In the data rows, the value 128 means zero.
In the table below, every row is followed by its label. The labels come from one hidden rule.
[ 46  45   4 152 145 165  90 140  88 147  88 113 124  82  76 106 164 108
  97 105 109 182 186 116 116 112 124  58  59 139 153 155] 2
[157 231 231 154 123 254 105 154 136 129 209 176 137 121 139 143  93 132
 220 125 123  60 132 113 220 182 165 243 172 141  93 136] 4
[ 80 114 219 102  84 201  94 103 132 136 134 201 108 155 153 101 168 112
 230  55  97  94 238 117 155 113 136 116 145 139 198 109] 4
[191 147 142 127  83  87 129 124 137 129 145  66 121 155 155 140 103 129
 130 169 130 150 109 116 103 145  86  75 157 135 122 126] 2
[175 103 150 115 124  49 142 163 118 120 165  74 127 160 151 121 102 127
 109 122 141 140  31 168 165 111 108 121 113 119 140 119] 2
[138 144  84  68  92 149 184  95 152 136 143 181 117 146  72 121  98 122
 174 132 132 100 128 109  89 178 139  98 167  91 120 128] 3
[172 165 147 141 139 200 132 125 155 127 161 145 144 127  96 133  71 121
 128 143 147  95  86 114 146 178 145 186 163 120 127 141] 3
[111 155 156 124 115 236  67 183 120 128 155  90 123 152 116 108 165 143
 201  87  98 123 187 136 185  94 159 124 137 115 174 122] 4
[140 147 157  94 133 133 144 136 145 131 141 112 128 127 119 161  83 123
 142 109 132  86 106 117 132 150 139 105 124 116 119 134] 3
[123 172 187 149 139 195 122 140 148 125 148 138 130 113 102 141  86 143
 199 105 121  83 147 114 153 141 150 176 112 127 101 138] 4
[136 136 112 107  77  80 107 120 103 121 135 172 122 146 200  79 165 128
 137  86 125 187 181 161  97  67  93  63 150 134 197 109] 3
[111  60 195 123  62 100 140  95 128 109 108 239 109 198 246 112 175 134
 174  54  91 189 239 160 146  44  89  68 151  98 195  81] 3
[128  99 169 129 151 255 154  84 131 178 131 163 102  85  83 163  97 115
 204 105 106 107 185  95 160 209 161 157 191 114 195 121] 3
[142 116 132 108 125  81 126  95 128 110  90 131 127 155 157  92 175 134
 113 150 120 121 156 132 132 118  91  59 132 130 151 108] 3
[162 179 125 109 190 219 145 104 182 131 147  80 136 117  50 183  94 125
 131 138 147  50 113  90 159 255 155 199 137  97  94 155] 3
[134 135 104 145 152 171 147 139 150 104 124 113 120 167 137 116 109 120
 142 128 126 121 123 140 140  98 104 151 167 120 113 124] 3
[ 75 135 118 169 134  92  95 168  87 109 134  47 150 103 114 124 110 142
 118 132 129 116 100 139 144 121 128 150  86 157 110 151] 2
[153 106 227 140  84 135 145 102 113  90 125 159 124 166 178 100 147 139
 152 122 111  83  86 154 155 115 104 126 161 109 152 109] 3
[ 96  91 122 113 145 192 102 137 118  98 149 104 139 120 148 137 105 117
  98 164 135 128  76 152 120 125 127 110 140 151  72 146] 2
[142 111  33  92 147 100 187  97 168 142 103 113 127 153  99 160 114  96
  98 120 132 142 119 103  91 220 127 120 125  88 121 140] 1
[182 149  31 115 117  37 173 120 141 131 111 108 147 147 130 150  85 113
  79 199 158 147  45 123  91 117  94  97 118 113 117 134] 2
[ 99 126 116 130 139 166 116 128 111 138 146 142 134  94 113 108 147 134
 133 120 100 136 153 123 154 147 141 174 103 146 108 117] 4
[205 129   2 151 156  59 154 126 130 125 126  34 142 108 111 186  75 126
  60 186 161  76 101  89  68 187 135 157 138 103  95 145] 2
[195 113 191  96 106 111 116 136 143 116 146 210 126 125 109 141 115 144
 130 149 122 106  68 137 125  73  93  88 198  96 105 108] 3
[140  95 102 112 122  50 144 117 135 153 136 181 100  91  54 137 124 107
 101 163 130  92 145 112  99 139 142 116 177 102 154 126] 2
[156 132 119 150 181 242 127 171 174 153 137 125 153 111  41 186  52 121
 148 178 155  55 105 100 155 245 169 251 151 140  76 161] 2
[ 16  60 137 163  99 133  71 125  75 138  83 156  93 103 137  63 210 120
 208  46 106 234 204 147 152 117 132  84  42 158 195 102] 3
[184 182 114 176 115  37 146 148  98  97 128  80 164 159 190 119 131 161
  55 222 157 117   0 173 102  32  81 110 107 160  79 140] 2
[111 106 101 159 158 118 105 145  89 106 105  22 129 149  83 144 147 137
  98 191 168 135  45 114 103 117 118 170  99 142 135 152] 2
[216 154 125 102  91  77 153 115 120 113 153  99 128 143 191 163  76 118
 144 145 129  74 146 110  83 160  77 131 207 105 112 115] 2
[101 141 128 143 158 200 121 124 172 163 117  90 123 102  67 181  55 136
 138  97 152 106 164 104 139 203 151 149 140 130 120 140] 2
[192 188 133 121 124 158 179 108 152 157 152 217 124 154 128 149  47 114
  86 191 122  47 140 112 126  94 116 115 192  86 122 127] 2
[ 44  50 141 130  55  35  89 117  98 119  68 167  95 137 171  61 210 129
 135  78 107 228 215 149  85  46  99   0  74 119 175 102] 3
[ 40  35 160 134  78  80  95 137 101 122  78 159 111 142 163 106 158 113
 129  60  85 199 209 143 104  78 116  32 102 141 186 108] 3
[175 122 173 139 139 144 129 108 136 156 119 132 116 141 101 132 102 116
 188 133 108  92 131 136 139 136 123 153 162 127 131 109] 2
[136 150 144  99 128 178 166 118 151 127 164 126 127 135 131 164  81 117
 128 122 126  99  80 119 132 166 144 128 164 105 124 119] 4
[165 143 185  86 132 192 180  83 167 152 155 159 121 121 126 154 135 103
 133  75 145  83 189 124 121 212 158 118 155  98 135 127] 2
[ 92 170 182 115 129 213 104 121 148 142 138 193 114  87 136 138 151 118
 200  62 107 122 182 122 140 188 162 150 116 128 148 140] 3
[ 91 160 184 185 125 191  84 171  91 115 114 158 136 122 193  90 230 151
 128 137 113 141 108 167 158  38 100 105  79 173 110 132] 3
[141  47 126  97 101  52 120 110  95 108 122 153 114 135 229  91 169 158
 121 147 120 188 144 150 129  42 100  75  84 160 147 123] 3
[119 116 119 139 132 176 113  99 134 145  94 156 106 121 103 122 121 114
 135  81 113 128 238 127 161 126 131 112 116 132 154 116] 2
[115 189 173 141 106 174 128 155 131 126 138 120 135 129 112 157 128 149
 114 127 131 121  47 119 200 131 111 184 106 147 107 136] 2
[174  87 188  88  76  91 160  69 156 131 150 255  97 202 167 107 137 118
 142  95  95 123 231 117 110  70 103 114 175  88 181 106] 3
[142 156 203 121 184 115 146 116 136 129 170 163 127 137 107 138  84 133
  91 169 125 141 141 110 158 233 143 191 189 113 124 131] 4
[ 77 112  66 153 170 111 124 141 132 128  95  46 137  80 101 107  96 120
  92 168 133 162 105 125  94 161 138 160  79 130 163 136] 3
[155 186 168 146 132 180  99 129 132 156 133 175 109  91 118 145 154 119
 140  98 104 126 236 139 147 155 161 172 121 114 125 140] 3
[125 110  97 142 155 246 113 131 165 134 113 171 120  89  75 167 161 120
  93  98 134 134  69 111 115 155 145 141 135 106 125 132] 3
[ 98  85 165 138  52 147  77 124 100 114 111 255 119 139 220  78 201 124
 154  55  97 195 204 152 148  80 125  35 105 142 167  95] 3
[127 208 120 166 150 116 104 171  56 108 158  73 148 136 117 137 175 147
  95 128 126 128  76 121 153 130 114 140  77 157 100 132] 3
[134 172 143 195 137  47 104 166  83  88 146  43 141 132 224 111 171 149
 127 169 124  91   6 168 128  88  77 135 104 151  93 132] 3
[179 187 175 141 117  97 181 147 154 102 195 134 146 188 147 145  95 149
  74 172 139  54  13 155 130  84  88 128 170 138  70 133] 2
[126 171  87 186 172  45 132 184  78  85 147  63 163 129 100 152 151 140
  72 207 157 130  52 149 136 111  71 169 100 169  29 161] 2
[ 48  45 171 120 117 147  86 108 115 148 112 175 105 113 175  52 205 119
 194  55  72 200 255 116 127 138 134  74  81 121 179  97] 2
[128  26 123 101 104  60 107 103 143 130  82 164 115 121 142  70 161 121
 113  66 105 180 182 134  74  98  87  40 121 118 187  93] 3
[141 118 113 106 121  92 145 101 129 122 143 150 129 171 169 110 100 136
 152 118 106 140 138 141  93 122 108 110 122 122 158  99] 3
[172 172 192 113 119 192 180 110 149 133 166 177 126 106 126 151 107 129
 161 143 134 129  64 101 156 113 130 132 179 147 122 128] 2
[112 142 159 107 107 145 128  99 144 131 130 188 119 141 170 125 119 128
 205 103 123 122 202 147 145 122 122 101 155  92 133 106] 3
[185 149 191  72  82 223 159 114 183 144 161 219 108 149 159 144 123 103
 168  87 120  70 180 118 136 128 132 140 223  99 142  91] 2
[165 100 189  94  74 123 105  88 115 111 119 212 119 177 220  71 151 130
 174  92 104 172 159 156 120  62 125  50 134 125 161  92] 3
[194 166 128 107 122  46 185 169 117 107 131  71 159 157  99 165  89 158
  91 239 138 124   0 147 100 109 122 164 139 132  88 153] 2
[130 122  51 119 136 150 142 120 176 118  81  97 108 125  67 116  93 107
 121 118 135 180 205 119  86 142 148 102 146 126 155 117] 3
[ 68 105  87 139 186 231  98 156 105 125 115  95 145  76  68 115 113 120
  82 106 139 133 166 117 152 132 143 185  78 155 104 148] 3
[190 148 217 169 113 146 127  99 121 104 158 215 125 173 181 101  96 137
 146 147 104  82 125 167 153  32  86 105 147 123 118 117] 3
[164 154 145 113 151 162 136 155 132 140 147 167 143 131 122 167 102 141
 141 125 134 103  82 130 131 167 132 215 150 144 121 154] 1
[ 81  88 118 138 100 108 147 100 138 146 111 194 109 147 171 107 186 119
 119  57  91 190 220 126 102 113 120  61  98  75 178 108] 2
[105 119  79 146 142 182 100 129  94 137 112  97 126 107 107 163 118 128
 135 146 123  98  83 139 156 117 140 150 123 154 119 138] 4
[ 71 107  49 167 154  42 101 150 116 143 101  12 142  89  64 160  75 132
  40 148 150 163 150 126 120 160 143 131 125 145 144 143] 2
[118 127  49 110 129 150 157 119 159 149 107 152 129 113  77 128  87 125
 155 111 109 132 125 134 110 191 153 121 110 124 132 104] 3
[ 75   9  55 149 151  14 115 161  80 140  39   8 142 127 122  69 195 105
  48  93 112 228 184 131  88 107 134  58  93 145 148 141] 2
[187 189 154 112 184 170 134 134 163 126 164 134 138 113  92 166  65 137
 124 130 146  67  48 104 149 163 136 221 153 129  76 127] 3
[ 22  82 162 148  80  73 114 111  70 107  85 183 127 122 180  54 207 134
 149 113 104 160 222 156 123  79 109  80 128 128 169 102] 3
[177 144 144 149  65 138 136 136 104 115 145 206 130 151 191 116 104 131
 143 160 133 139  47 139 137 117 102 126 157 120 133 115] 2
[187 156 184  84  99  59 146 112 133  93 148 209 139 198 187 136  94 147
 122 162 148  11  53 164 122 150  89  89 204 113  79 109] 2
The hidden rule looks at only part of the columns. Which column or columns, counting from 0, in order?
9 20 26
Here are more rows. What is the label of each one?
[ 92  63 126 117  93  49  76 135  76 116  92 129 112 154 104  68 245 146
 109  82 100 229  91 143 104  86 117  47  87 150 191 112] -> 3
[ 86 157 223 138 156 255  84 146 113 148 146 141 126 125 126 124 155 135
 204 110 104 107 140 127 190 149 160 191 138 156 139 126] -> 3
[141 198 153  93 160 132 141 141 178 132 156 167 129 155 129 178  49 134
 146 137 120  82  59 108 172 181 157 253 222 131  79 150] -> 4
[ 60  97 161 193 135 105  72 123  82 127 123  99 130 106 174  99 186 135
 168  97 114 205 157 154 157  70 151  89  95 184 177 115] -> 4
[ 58 108  26 110 158  72 106 134 118 131  69  64 117  54  46 135 137 112
 118  94 124 147 191  97  96 161 164 116  57 126 146 148] -> 4
[116 111 107 126 124 165 105 135 142 133 150 153 115 122 122 111  91 133
 143  71 121  90 145 119 140 152 145 161 141 137 146 114] -> 4
[225 200 154  82 112  49 189 129 148 109 171 135 147 179 154 184  72 150
  77 213 158  41  70 141 126 125 104 193 169 111  92 139] -> 2
[123  35   0  85 218  32 167  96 166 155  91  10 111  53  19 160 105  85
  47 160 150 162 209  54  72 201 145 112 130 119 140 138] -> 2
[110  80 143 193  90   0 108 109  92 100  89 163 139 170 160  91 179 124
 139 107 114 202 134 146 100  26 110  29 117 154 161 113] -> 3
[128 224  71 193 165 122 109 193  98  98  90   0 161 119 104  98 115 143
  57 174 143 154  45 134 150 108 121 125 129 145  86 159] -> 2
[181 203 149 136 129 168 143 136 168 120 163 145 150 119 131 140  50 128
 126 165 160  77  37 143 153 177 117 190 160 143  91 140] -> 2
[177 175  49 110 157 175 157 123 111 150 128  83 134 155  31 143  55 119
 100 142 143  97 103 108 114 175 168 192 120 144  85 132] -> 2
[134 104 154 139 151 202 153 119 138 127 139  90 121 105 126 146 144 127
 166  97 118  92 109 127 134 170 153 144 135 120 144 142] -> 4
[ 96 185  95 173 188 224  83 157  91 145 172  57 155 102  75 167  69 149
 119 151 147 118  68 119 170 167 161 179 115 139 100 158] -> 2
[163 111  54 116 177  94 113 111 162 135 130 104 135  77  40 165  87 117
 117 118 140 160 136  96 117 163 158 148 112  92 122 147] -> 3
[173 109 127 116 132 154 126  95 151 127 122 115 148  78  87 138 136 127
 131 137 116 125  66 102 124 115 136 148 161 103 129 130] -> 4
[107  95  35 118 165 156 119 121 154 160 112  73 120 109  99 155 136 109
 128 142 148 129 137 104  93 190 155 124 126 113 147 144] -> 2
[ 29  67  98 163 177 126  65 149  99 159  63 119  96  26  81 122 168 107
 147  59  97 255 255 107 114 191 179 129  56 138 175 145] -> 3
[ 86 164 177 151 153 255  98 164 142 158 129 131 140  88 121 147 125 141
 200 107 111  88 122 136 168 175 168 218  98 154 111 130] -> 3
[110 100  72 133 168  96 147 122 134 135 100  64 132 128  58 168 107 115
  89 173 172 134  53  95  89 187 114 164 138 104 123 146] -> 2
[ 85  95 180 154 104 109  97 132 101 128 110 140 131 104 120 102 214 127
 136  76  93 179 166 133 149  81 142  88  92 157 136 118] -> 4
[ 97 108 144 158 146  98 117 164  99 118 115  61 133  96 118 131 126 138
 115 104 132 114 110 131 130  95 139  94  82 159 117 143] -> 3
[ 86  70 113 147  84   0  77 114  75 101  89 169 108 158 191  47 239 119
 109 108 106 187 190 155 104  14  76   0  30 122 242 109] -> 3
[154 116 175 110  85 101 172  94 176 112 166 172 127 192 163 135 160 138
 127  99 112 114 182 144 107  83  94  62 168 121 144 109] -> 3
[160 165 104 142 139 133 139 149 127 103 155 174 144 153  76 156  82 127
 107 159 152 105  43 125 148 147 109 163 100 128 105 143] -> 2
[198  93 197  49  64 160 138  77 147 146 112 231 119 123 142 146 156 104
 182  64 109 134 233 126 102 140 103 129 144  97 177  99] -> 2
[120  27  86  98 118 168 127 108 141 148  68 192 100 123 175 116 171 100
 132  58 118 163 238 104  98 132 167  19 115 108 176 117] -> 3
[159 134 111 149 115   0 132 130 100 105 130  52 144 160 106 127 134 142
  74 231 143  91  58 159 143  86 114 112 122 163  79 145] -> 2
[ 87 124 132 191 140 115  90 165  75  97 129  45 148  96 127  98 150 154
  89 160 111 130 115 142 145  81 116 147  51 163 117 150] -> 3
[ 64  89 183 163  47 141  61 132  70 112  86 196 109 137 247  45 233 141
 161  20  87 191 205 172 161  18 124  30  97 174 189  95] -> 3
[122 103 159 137  75  75 125  98 127 109 123 115 120 164 202  77 200 131
 120  84 104 187 171 175 116  43  90  96 126 136 158 111] -> 3
A new table starts here. Each row of this table is followed by its label. One hidden rule gives the labels. It looks at one to three of the table's principal directions, none of them among the few with the most spread.
[151  86 180 139 106 118  93 101 137 137 125 137  85 151  91 173 138 142
 119 148  73 132 119 102  81 125 116 105 130 169  80 137] 3
[126 130 119  86 131 146 133 155 135 137 141 116 113 136 119 118 125 109
  97 134 156 144 157 130 135 117 166 153  96 135 130 125] 3
[131 175  79  72 147 116  77 191 127  70 106  58 255 167  86  34  98 121
 220 198 105  98 212 180  69 187  84 132  72 117 162  93] 3
[155 148 138  70 140 106  96 119 163  92 123  85 118 119  84 128 108 108
 133 154 123 142 203 119  73 130 130 150  73 143 107 112] 3
[131  57 158 141  84 181 159 179 103 206 166 150  72 148 156 139 164 126
  75  98 121 131 118 137 157 142 192  77 122 167 111 102] 3
[102 116 142 158 113 142 135 153 115 176 159 130 115 111 167 120 135 125
 113 118 161 102 122 122 147 135 171 128 154 110 120 142] 2
[155 163 108  44 156 118 100 117 150  90 114  99 123 145  71 123  93 101
 139 169 119 162 190 127 110 104  95 201  62 129 117 105] 1
[134  94 139 216 121 118 123  97 110 152 114 164 125 136 133 155 149 147
 148 118  91 117  44 121 148 110  84  80 187 152 106 162] 3
[121 113 148 103 130 161 107 141 116 131 195 113  81 156  85 149 144 112
  99 158 125  95 107  88 116  85 106 217  92 163 126 107] 3
[128 104 130 170 124 126  79 138  63 126 137 109 165 107  91 160 159 125
 189 173 102  91  91 110 122  95  87 133 113 112 114 160] 4
[145 126 140 231 132  83 134  18 119 202 112 164  88  82 148 177 159 117
 109  89 138 126  14  83 164  74  81  97 215 121  85 230] 4
[117 182 114  74 155 119 119 113 144  69 136  88 137 112 120 133 112 111
 116 139 157 123 174 108 102 127 118 184 111 112 160 120] 4
[119 110 159 155 133 117 133  90 104  80 127 169 147 151  94 196 169 131
 112 114 119 125  39  84 113  92 102 108 137 152 133 141] 2
[133 100 101 143 128 146 111 159  95 150 113 125 135 118 113 130 131 122
 162 160 123 139 125 145 169  94 131 133 110 116 109 151] 3
[129 193  98 114 150  96 126  90 153  96 119  86 154  78 135 111 109 132
 149 125 141 113 164 134 108 138  94 156 136  97 160 137] 4
[ 96 147 210  99 120 110 142  80 172  65 178 161  90 151 105 184 138 163
  49  95 133 110  89  64  44 129 144 170 137 155 152 107] 1
[126 130 120  97 131 139 108 176 118 103 133 108 151 147 111 112 114 124
 153 155 116 129 172 145 117 139 133 142  92 132 132  97] 1
[139 109 135 106 107 152 122 171 116 143 145 119 130 163 121 112 131 139
 133 137  83 123 156 154 112 161 126 110 104 155 135  84] 1
[138 179 129  43 159 104  87 116 145   0 114  92 177 159  55 150 105 136
 161 170  83 133 183 116  43 139  65 176  69 144 167  73] 2
[137 152 101 151 142 107  90  88  95 114 107 110 191 149  87 147 141 134
 175 166  74 106  87 127 111 115  22 127 151 134 143 161] 3
[110  80 143 137  91 162 137 200 107 182 136 145 136 146 162  91 128 139
 137 133 132 119 148 158 145 170 194  92 122 108 112 106] 3
[133 139 144 109 132 108  85 138 124  68 109 104 170 142 114 123 106 128
 181 162  97 117 180 127  76 170 104 119 113 115 120  98] 2
[ 98 121  66 132 127 180 154 238 100 147 149 117 200 157 149  46 132 134
 161 136 145 102 133 197 179 148 149 118 110 135 181  94] 2
[133 117 137 134 122 139 162 135 138 147 133 146  88 123 166 133 131 120
  88  83 145 152 132 133 156 137 168  95 142 146 126 114] 2
[119  46 145 125  97 185 104 233  73 158 152 118 125 132 123 122 139 114
 170 175 126 110 173 140 149 134 194 126  62 113  87  84] 4
[168 151 132 124 146  90  99  59 135  83  94 109 120 117 104 168 125 118
 145 134  87 144 137 106  95 124  58 115 135 141 117 138] 3
[125 151 124 128 144 106 110 116 138 117 116 110 112  79 147 121 101 109
 145 137 170 134 162 112 136 118 150 162 131  80 106 154] 3
[155 150  94 134 165 118  94  89  90  60 112 105 146 129  81 181 143 111
 165 154  84 132  94 108 136  77  21 152 123 153 150 140] 3
[137 196  99  84 166  84 127  88 173  46  97 100 166  93 100 118  94 131
 159 131 137 142 176 137  96 123  96 164  99 107 152 113] 2
[148 181 152 142 136  56  84  14 148 134 115  96 122  77  99 171 126 132
 134 140 109 110 120  83  62 114  62 150 162 102 104 200] 3
[132 129 113 119 143 126 102 141 103 117 127  96 130  92 100 170 138  94
 134 152 152 145 156 114 142  78 150 141  94 125 107 163] 2
[129 164 134  70 156  99  97 124 148  36 124  96 160 110  67 145 107 116
 160 161 136 131 184 111  73 108 122 182  57 116 126 102] 2
[139 144 128 156 130  91 114 108 143 125  95 122 149  95 154  92 105 136
 176 126 129 120 144 138 113 162 119 102 152  87 114 144] 3
[ 96 156 130 128 136 125 140 106 124 118 153 115 140 104 136 154 145 120
  96 117 170 102 112  98 121 115 137 153 146 112 154 150] 4
[145 128 169 167 104  92 120  61 155 202 131 136  57  81 148 156 123 150
 101 105 112 131 120 110 110 127 135 114 177 117  82 181] 2
[125  85 140 214 108 137 158 143 117 192 126 176  92 109 205  99 133 135
 132  81 148 125  76 139 188 144 166  71 188 113 105 143] 2
[129  82 151 173 113 125  82 171 105 199 126 131 121 123 135 101 113 102
 179 168 141 118 144 127 148 123 165 121 122  98  42 154] 1
[147 133 147 107 135 125 124  96 116  66 143 136 144 188  70 178 165 134
 104 121  67 125  74 103  79 118  51 116 113 200 163  99] 1
[101 142 105  99 138 133  85 197 115 107 118  95 178 132 124  82 100 112
 166 185 167 125 185 140 124 136 173 160 104  85 125 152] 3
[108  81 129 141 112 176 153 186  95 147 155 139 119 120 146 138 146 126
 129 123 144 115 127 138 172 119 174 126 105 125 127  90] 3
[132 120 171 130 122 122 143  55 163 118 143 152  50 136 122 187 144 145
  53  99 116 134  82  78 100 111 116 140 166 169 128 141] 4
[133 127 116  96 129 153 129 155 130 127 148 113 128 167 114 108 129 121
 118 139 112 123 145 141 123 138 112 143 105 162 146  93] 3
[155 131 113  52 122 149 124 149 156 161 133  99  88 148 110  91 105 115
 104 149 118 155 201 152 120 140 143 164  77 142 120 102] 3
[130 139  88 176 114 137 166 138 124 195 131 122 127  83 186  95 130 157
 135  88 121 120 125 181 178 147 129  87 174 119 158 141] 1
[105 106 139 102 102 159 144 183 119 139 139 136 140 148 145 106 129 144
 115 130 136 124 153 147 124 164 185 117 111 114 143 100] 3
[145  76 163 209 107 116 139  92 135 170 110 176  82 119 155 146 144 148
 124  96 107 132  63 117 143 128 130  61 184 146  87 155] 4
[ 97 124 177 194 109 111 159  69 141 168 154 183  84 109 168 159 148 161
  75  75 151 104  32  87 130 118 143 125 208 115 128 174] 2
[130 116 123 164 127 122 133 129 119 160 116 142 118 103 148 132 131 121
 132 115 146 142 112 132 163 110 151 105 145 116 105 159] 2
[123 118 111 115 126 133 108 168 124 159 125  96 154 106 109 104 120 109
 159 168 154 122 180 146 133 117 167 140  85 105  97 140] 4
[141 163 151 118 116 112 191  43 192 142 150 142  46  97 163 158 135 168
  32  43 117 140 112 118 104 146 125 117 176 160 170 122] 2
[162 133  86 108 150 133 125 130 137 109  97 119 151 165 112  83 103 112
 178 148  91 141 152 162 146 140  59 133 102 146 128  76] 4
[122  90 124  50  98 195 140 249 117 135 167 100 144 182 110  89 139 128
 104 148 117 129 206 175 110 170 200 112  45 172 154  51] 2
[127 151 128 117 156 107  98 108 123 108 134 115 119 109  98 155 122  90
 128 149 164 136 126  89 130  74 122 184 108 114 103 163] 2
[138 172 104  11 150 141 121 136 156  73 137  83 121 147  80 123 107 109
  96 157 136 153 205 128  95 120 124 206  55 139 161  92] 3
[151 138 137 149 122 106 149  91 146 132  97 167 111 149 165 119 115 151
 118  82  91 158 104 144 132 166 101  73 179 138 135 122] 1
[117 166 105  87 140 116 111 147 145  98 103  91 142  99 141 110 102 118
 122 145 171 153 197 135 117 139 180 138 124  94 140 167] 2
[106 133 109  85 143 140  76 170  91  84 132  88 177 134  69 144 134 106
 154 203 148 119 152 111 110  89 135 187  75 108 132 158] 4
[154 153 111  88 139 122 128 110 139  55 103 105 167 162 104 130 131 138
 138 128  73 136 152 145  83 166  65  95 115 168 175  84] 4
[138 143  81  56 136 151 134 193 154 108 100 100 139 144 137  63  90 124
 132 144 139 171 220 184 140 161 172 129  86 127 151  98] 2
[163 162  35  73 143 142 170 174 175 123  75 104 180 144 149   5  77 144
 182 122 102 162 216 241 160 191 105 102  92 129 177  54] 3
[140 155 107 143 176 100  72 103  89  35 114 105 179 131  66 176 130 101
 202 174  96 117 104  99 122  72  24 168 109 138 127 130] 2
Which label does each new row get?
[114  95 132 165 104 149 160 147 125 234 140 145  93 103 187 102 133 114
 100 103 178 125 125 138 183 135 199 104 156 101  93 152] -> 4
[114 109 120 178 122 154 154 140  91 165 153 140 121 117 174 126 157 116
 117 100 150 101  78 121 177 125 130 111 162 124 143 133] -> 4
[116 116 165 167 119 109 111  76 137 136 122 145  97 124 130 179 141 141
  96 128 127 123  84  84 106 114 129 115 186 134 105 187] -> 4
[117 106 176 105 114 136 121 106 152 130 152 137  62 140 103 180 140 135
  58 135 136 135 120  82  93 104 167 158 127 155 108 149] -> 4
[108 110 140 133 114 141 165 113 138 143 123 147 119 129 157 139 148 130
  79 103 161 127 110 116 132 144 171  97 154 125 136 137] -> 4
[134 159 138 169 124 103 161  39 147 134 140 154 105 118 146 151 150 172
  91  72  94 108  42 113 112 132  57 117 200 147 174 149] -> 3
[ 99  70 137 123  87 183 141 206 103 208 157 136 106 131 147 107 146 132
  97 142 163 121 137 142 158 131 227 127 109 111 113 142] -> 4
[110 217  69 186 160  80 153  60 129  82 102 125 201  77 156 135 129 174
 158  87 118 110  64 150 142 120  41 113 214 103 212 180] -> 1
[147 130 136  77 120 139 107 142 132 121 148  89 125 145  99 118 124 124
 136 155  93 113 185 133  83 154 107 149  80 146 131  81] -> 3
[ 97  77 156 116 108 178 126 178  86 131 173 117 103 112 127 172 159 111
 106 149 161 101 141  95 136 111 192 156  90 116 119 109] -> 4
[144  54 134 185  94 179 173 175  95 209 140 175  80 158 192 114 153 129
 109  79 101 139  88 161 202 154 153  44 160 168 116  90] -> 2
[151 146 130  63 141 130 127 119 151  85 133 102 109 144 104 138 116 109
 111 131 113 144 184 122  99 138 110 152  84 156 137  75] -> 3
[152 141 123 171 140  99 138  50 125 123  94 150 128 137 137 168 145 128
 118  96  94 144  69 115 137 122  56  76 189 154 132 156] -> 2
[126 197 107  91 166  98 100  98 136  42 137  80 175 119  77 160 117 125
 152 151 108 113 159 117  83 108  56 180 105 141 165 112] -> 1
[117 101 140  86 134 129  57 209 117 126 123 100 143 120  77 107  89  85
 188 218 172 139 217 122 121  96 205 192  36  80  44 135] -> 2
[122 122 139 145 140 111 122 127 134 115 112 149 126 110 135 129 103 115
 161 131 152 137 136 119 148 113 146 144 121  95  88 118] -> 2
[105 164 111  77 127 137 118 168 123  74 146  81 179 126 100 147 128 157
 129 149 105 118 190 153  84 144 135 137  99 141 184 108] -> 1
[168 140 113  60 129 121 115 109 154 119  97  83 132 135  93 120 119 114
 127 153  99 152 204 144  86 153 110 116  82 144 124 110] -> 4
[139 186  57 133 159 106 115 150 122  67  91  91 242 139 125  62 105 141
 220 143  88 114 154 191 122 169  44  98 133 127 186 103] -> 1
[119 193 105 136 165  73 131  53 151  85  95 122 144  52 124 163 108 127
 142 118 169 144 125 109 134  81 110 166 147  74 132 182] -> 2
[120 144 139 106 139 116 153 106 143  75 126 135 132 106 115 177 136 129
 101 101 146 146 136 113 115 111 149 125 109 134 142 111] -> 2
[147 130 131 183 126 104 146  85 144 174 112 137  81  67 192 110 118 119
 132  85 154 130 119 123 160 140 139 100 176  95 101 154] -> 4
[107 109 190 183 108 124 159  77 123 127 155 179  95 142 167 182 161 150
  76  73 120 101  44  80 113 146 121  92 200 145 138 124] -> 3
[141 166 156 208 123  70 171   0 172 143 109 184  77  99 183 156 136 184
  83  40  97 124  16 101 116 144  55  87 255 129 156 179] -> 2
[133  70 121 169  93 160 190 135 141 205  89 176 111 154 203  83 135 146
 106  86 125 144 107 170 179 188 167  29 184 131 121 114] -> 4
[120 109 158 151 114 125 122 133 107 140 135 147 127 131 138 145 140 127
 126 121 130 122 105 112 125 133 146 107 140 120 110 137] -> 2
[ 95 151 173  88 126 115 125  78 161 152 181 134  65 107  86 177 137 129
  36 132 187 121  99  60  89  63 175 232 115 115 115 189] -> 3
[136  97 142 187 114 140 173  82 150 173 137 186  45 131 169 135 140 162
  82  73 110 133  40 121 168 117 112 115 196 156 132 136] -> 4
[138 170  58  70 154 137 152 164 166 114  99 110 168 150 134  36  82 121
 153 134 142 155 191 193 155 154 121 150  95 121 161  85] -> 3
[107 146 104 100 127 153 140 176 111  63 140 124 196 171 117 107 133 169
 148 132  89 107 124 164 107 162  97 126 116 145 208  74] -> 1
